In the data rows, the value 128 means zero.
Here are some points, one per row:
ndarray[151 143 142 118 118 169 150 151 172 126 97 152 157 114 144 92 140 104 118 176 150 152 134 142 145 129 119 150
        122 151 169 119]
ndarray[148 124 143 153 93 127 134 140 116 151 104 88 122 139 120 115 104 99 129 160 148 154 164 147 113 148 118 137
        96 144 133 143]
ndarray[118 121 109 150 69 124 106 94 96 98 105 108 119 121 123 112 142 139 120 160 190 110 137 90 123 90 125 120
        130 110 127 73]
ndarray[128 114 151 190 120 97 119 99 122 128 129 118 135 137 120 122 123 121 154 140 148 104 107 141 135 140 127 108
        164 127 94 124]
ndarray[163 103 98 98 114 125 83 92 136 136 114 154 150 98 121 94 136 151 180 133 148 145 145 76 164 110 110 123
        148 143 146 157]
ndarray[130 111 154 111 82 160 134 166 132 164 144 137 102 113 143 112 147 153 140 87 149 97 113 137 131 149 123 100
        139 115 157 121]
ndarray[150 206 191 161 118 120 104 127 161 122 194 150 160 112 137 108 130 162 153 116 117 129 127 119 133 117 129 164
        148 117 119 136]
ndarray[143 113 190 101 156 164 146 150 101 136 113 120 93 132 92 99 131 117 129 95 135 119 102 149 187 174 147 133
        121 124 157 114]
ndarray[147 85 116 143 103 146 98 114 178 162 130 137 132 139 80 106 126 102 81 100 100 139 127 146 115 124 131 116
        141 143 109 149]
ndarray[129 130 143 112 112 110 129 130 138 155 133 152 92 130 134 161 146 92 103 160 156 160 164 109 168 153 121 101
        123 77 131 132]
ndarray[116 128 160 182 173 94 158 109 116 131 101 100 94 112 143 115 101 152 118 168 150 99 133 101 109 116 105 109
        111 162 128 148]
ndarray[86 156 140 112 94 121 102 102 100 111 152 120 83 59 157 123 125 104 142 103 120 169 159 143 133 146 130 152
        117 127 67 141]
ndarray[148 140 106 103 185 113 130 106 155 116 163 113 98 167 120 131 133 102 122 127 138 128 148 160 122 133 156 183
        139 146 174 121]
ndarray[147 146 132 144 105 104 129 113 134 156 93 146 136 120 154 109 155 105 117 113 92 91 77 147 109 121 77 130
        149 148 152 125]
ndarray[146 144 132 162 109 113 155 123 153 123 117 166 141 187 124 203 117 109 119 114 101 164 126 142 153 160 137 107
        102 153 135 128]
ndarray[137 157 93 133 103 129 143 137 138 142 170 108 126 129 120 175 115 131 145 119 111 117 93 144 108 124 113 158
        158 127 171 87]
ndarray[141 94 75 101 96 145 141 147 100 106 134 91 124 96 136 98 156 132 158 115 116 97 116 118 123 147 132 106
        118 98 132 119]
ndarray[93 96 95 146 156 81 120 107 155 149 130 151 165 138 127 124 161 116 153 164 144 131 139 124 101 121 136 196
        147 158 158 77]
ndarray[109 118 165 110 121 123 95 138 135 110 131 143 132 116 123 110 91 172 139 188 125 153 166 106 168 144 168 104
        152 139 147 93]
ndarray[141 69 161 138 123 127 140 120 132 130 170 161 142 128 146 119 152 92 116 127 102 130 105 168 90 131 144 147
        108 109 121 156]
ndarray[95 117 100 74 165 116 111 106 121 147 163 137 163 122 154 190 152 144 123 128 132 111 128 159 121 133 91 94
        100 136 120 99]
ndarray[94 125 140 117 132 103 141 107 138 132 148 111 144 128 127 131 112 156 131 123 164 132 111 125 100 116 122 126
        125 81 114 93]
ndarray[154 123 104 143 154 105 128 141 141 124 136 128 139 133 152 168 97 158 125 150 137 120 114 158 175 148 139 100
        95 99 138 147]
ndarray[132 142 64 166 151 166 98 124 163 200 112 159 141 97 137 84 129 149 134 139 96 147 131 140 142 154 160 140
        120 97 118 121]
ndarray[110 145 146 115 151 133 140 156 99 124 127 139 104 151 154 147 131 120 138 125 136 124 135 88 106 89 138 103
        104 159 126 89]
ndarray[150 150 88 111 135 121 161 152 146 119 125 110 127 150 91 97 115 154 133 142 105 174 150 155 93 138 99 141
        148 126 110 156]
ndarray[116 106 167 123 119 144 135 99 121 99 87 81 140 108 165 135 120 138 123 87 122 158 132 98 146 123 151 137
        97 100 162 130]
ndarray[113 134 95 132 139 163 107 130 118 124 172 132 149 155 113 114 103 133 165 129 147 100 126 105 110 103 88 127
        89 100 117 129]
ndarray[106 186 122 103 88 150 136 139 106 146 149 139 122 167 126 131 95 132 97 113 136 192 160 120 115 113 116 99
        121 107 116 116]
ndarray[114 115 111 89 123 109 126 111 128 117 113 120 90 162 157 181 104 169 125 156 100 131 111 124 143 154 122 177
        156 108 81 148]
ndarray[103 114 124 134 135 163 151 166 106 179 159 128 146 110 124 117 103 160 121 153 139 133 112 112 156 121 187 151
        91 204 101 115]
ndarray[121 166 178 121 146 145 117 126 110 151 124 153 135 131 90 114 108 136 113 173 83 133 101 144 87 119 94 114
        138 139 116 136]
ndarray[93 123 158 109 133 152 144 129 125 149 134 141 212 154 114 166 158 88 139 145 96 109 98 147 146 173 163 132
        175 137 100 119]
ndarray[125 123 82 147 157 199 117 160 112 76 121 126 143 130 123 121 132 101 100 160 93 131 130 151 134 149 104 60
        130 118 135 120]
ndarray[118 118 122 87 174 77 121 94 107 123 80 150 133 117 99 94 123 134 136 113 121 170 154 165 107 131 132 131
        113 114 122 98]
ndarray[146 72 183 106 92 134 94 136 111 98 119 101 134 123 141 143 138 143 155 124 101 114 95 144 127 121 125 134
        94 128 143 111]
ndarray[177 122 133 167 109 99 101 107 104 122 122 164 147 141 107 122 128 146 126 103 120 113 121 105 110 142 154 163
        118 136 182 180]
ndarray[158 162 136 136 193 86 134 101 111 123 132 131 114 121 154 124 130 131 119 117 97 136 110 109 159 132 138 114
        115 108 110 146]
ndarray[107 94 109 142 113 148 69 98 86 106 96 99 74 127 170 155 160 150 174 100 117 140 129 153 121 110 120 107
        144 142 145 110]
ndarray[94 127 124 151 127 130 152 174 124 121 99 119 157 129 110 125 129 94 113 137 99 135 119 137 144 91 129 146
        104 58 105 153]
ndarray[168 151 146 121 142 168 116 117 145 98 119 144 103 101 139 162 104 124 107 141 167 110 143 104 81 89 113 151
        141 160 144 155]
ndarray[140 143 97 142 132 120 138 135 102 93 105 96 154 119 137 137 108 138 101 110 131 137 138 123 146 146 161 107
        102 140 135 99]
ndarray[116 145 127 100 134 89 91 73 187 144 141 120 165 143 115 119 102 120 114 104 118 146 126 157 124 146 119 46
        124 165 116 155]
ndarray[175 163 115 113 148 121 161 133 112 144 144 133 118 142 103 118 182 161 179 134 144 128 149 146 142 133 137 150
        145 147 156 190]
ndarray[105 87 138 148 104 137 145 158 137 118 166 109 140 126 139 126 173 125 134 127 132 168 153 92 129 113 99 127
        165 176 78 138]
ndarray[139 74 118 110 122 139 167 151 153 139 110 175 132 169 100 167 114 144 142 109 142 139 131 100 121 92 135 133
        141 142 115 144]
ndarray[107 96 125 161 164 165 138 161 131 127 152 143 111 146 118 122 86 154 125 122 117 164 145 113 92 101 78 128
        181 97 127 111]
ndarray[157 135 138 97 143 150 86 122 122 119 147 93 128 129 141 177 166 114 128 174 133 151 148 104 111 130 142 136
        93 99 149 141]
ndarray[116 121 137 147 85 150 152 154 130 129 100 130 152 128 167 156 99 156 117 98 148 106 183 116 138 120 148 167
        133 141 124 99]
ndarray[106 113 105 178 119 147 98 104 126 90 201 149 93 118 110 101 107 130 106 143 138 113 126 135 172 149 168 143
        110 139 130 117]
ndarray[154 125 143 145 131 102 158 123 104 154 117 105 112 110 145 145 133 122 136 146 140 119 156 122 94 72 127 113
        169 121 111 156]
ndarray[111 126 103 59 136 127 142 119 134 139 126 140 138 143 112 96 135 96 114 117 115 62 87 123 161 156 125 134
        113 87 93 132]
ndarray[141 145 135 130 131 144 110 131 102 132 114 118 133 93 170 146 63 106 82 118 137 121 138 122 141 137 98 108
        178 111 140 150]
ndarray[93 143 142 126 107 147 154 177 166 109 83 122 100 125 109 132 124 146 134 149 147 86 121 132 119 138 125 113
        130 123 103 119]
ndarray[114 167 115 134 144 147 55 119 100 109 85 99 111 155 129 147 129 110 90 110 153 114 116 131 119 119 110 190
        181 154 77 160]
ndarray[142 113 154 90 142 119 142 141 123 117 145 108 116 137 140 116 142 126 150 81 139 93 136 114 150 135 158 124
        119 158 131 133]
ndarray[144 121 166 104 140 104 103 104 145 161 152 135 144 162 73 114 113 110 79 128 126 123 140 122 124 100 122 139
        134 115 154 128]
ndarray[120 191 125 155 136 144 122 120 145 124 72 106 91 136 121 150 165 152 192 126 127 104 110 84 148 105 171 126
        104 132 124 142]
ndarray[118 110 120 104 72 88 152 114 152 139 159 134 89 124 118 115 128 87 98 163 72 112 101 125 122 113 121 134
        123 148 155 93]
ndarray[160 129 72 130 142 109 121 149 135 147 131 137 125 124 129 134 128 74 106 105 132 127 99 124 125 132 169 121
        116 152 176 135]
ndarray[137 145 104 81 105 111 177 154 109 73 126 119 126 72 160 87 132 132 137 145 138 131 107 145 94 107 117 113
        170 145 103 176]
ndarray[132 167 116 146 74 110 127 116 118 125 131 145 152 161 112 137 155 137 141 117 145 91 126 152 120 138 119 91
        87 134 119 161]
ndarray[100 116 165 141 181 139 108 139 155 122 107 140 105 114 135 120 145 107 125 102 144 113 127 142 103 134 122 110
        81 90 96 93]
ndarray[108 130 101 134 141 89 167 136 125 107 112 130 127 88 110 99 173 110 139 37 114 111 113 130 129 139 113 138
        152 152 136 96]
ndarray[121 102 129 185 157 118 188 149 115 126 133 110 136 110 114 107 116 148 118 134 140 159 151 115 146 138 102 134
        117 79 140 119]
Along one direction, these points spread out more than along any other. Take the direction at right angles to it along which they spread out most. Go by this last direction. Where along it does each point below lie, from 0 to 99? The average is 50, and the first point in the table lies past the average. One standard deviation of the points above along it is 16.
ndarray[111 126 103 59 136 127 142 119 134 139 126 140 138 143 112 96 135 96 114 117 115 62 87 123 161 156 125 134
        113 87 93 132] 22
ndarray[150 150 88 111 135 121 161 152 146 119 125 110 127 150 91 97 115 154 133 142 105 174 150 155 93 138 99 141
        148 126 110 156] 77
ndarray[151 143 142 118 118 169 150 151 172 126 97 152 157 114 144 92 140 104 118 176 150 152 134 142 145 129 119 150
        122 151 169 119] 60
ndarray[107 96 125 161 164 165 138 161 131 127 152 143 111 146 118 122 86 154 125 122 117 164 145 113 92 101 78 128
        181 97 127 111] 89
ndarray[154 123 104 143 154 105 128 141 141 124 136 128 139 133 152 168 97 158 125 150 137 120 114 158 175 148 139 100
        95 99 138 147] 47
ndarray[93 143 142 126 107 147 154 177 166 109 83 122 100 125 109 132 124 146 134 149 147 86 121 132 119 138 125 113
        130 123 103 119] 48
ndarray[109 118 165 110 121 123 95 138 135 110 131 143 132 116 123 110 91 172 139 188 125 153 166 106 168 144 168 104
        152 139 147 93] 63
ndarray[94 127 124 151 127 130 152 174 124 121 99 119 157 129 110 125 129 94 113 137 99 135 119 137 144 91 129 146
        104 58 105 153] 56
ndarray[108 130 101 134 141 89 167 136 125 107 112 130 127 88 110 99 173 110 139 37 114 111 113 130 129 139 113 138
        152 152 136 96] 14
ndarray[105 87 138 148 104 137 145 158 137 118 166 109 140 126 139 126 173 125 134 127 132 168 153 92 129 113 99 127
        165 176 78 138] 63
ndarray[148 140 106 103 185 113 130 106 155 116 163 113 98 167 120 131 133 102 122 127 138 128 148 160 122 133 156 183
        139 146 174 121] 51
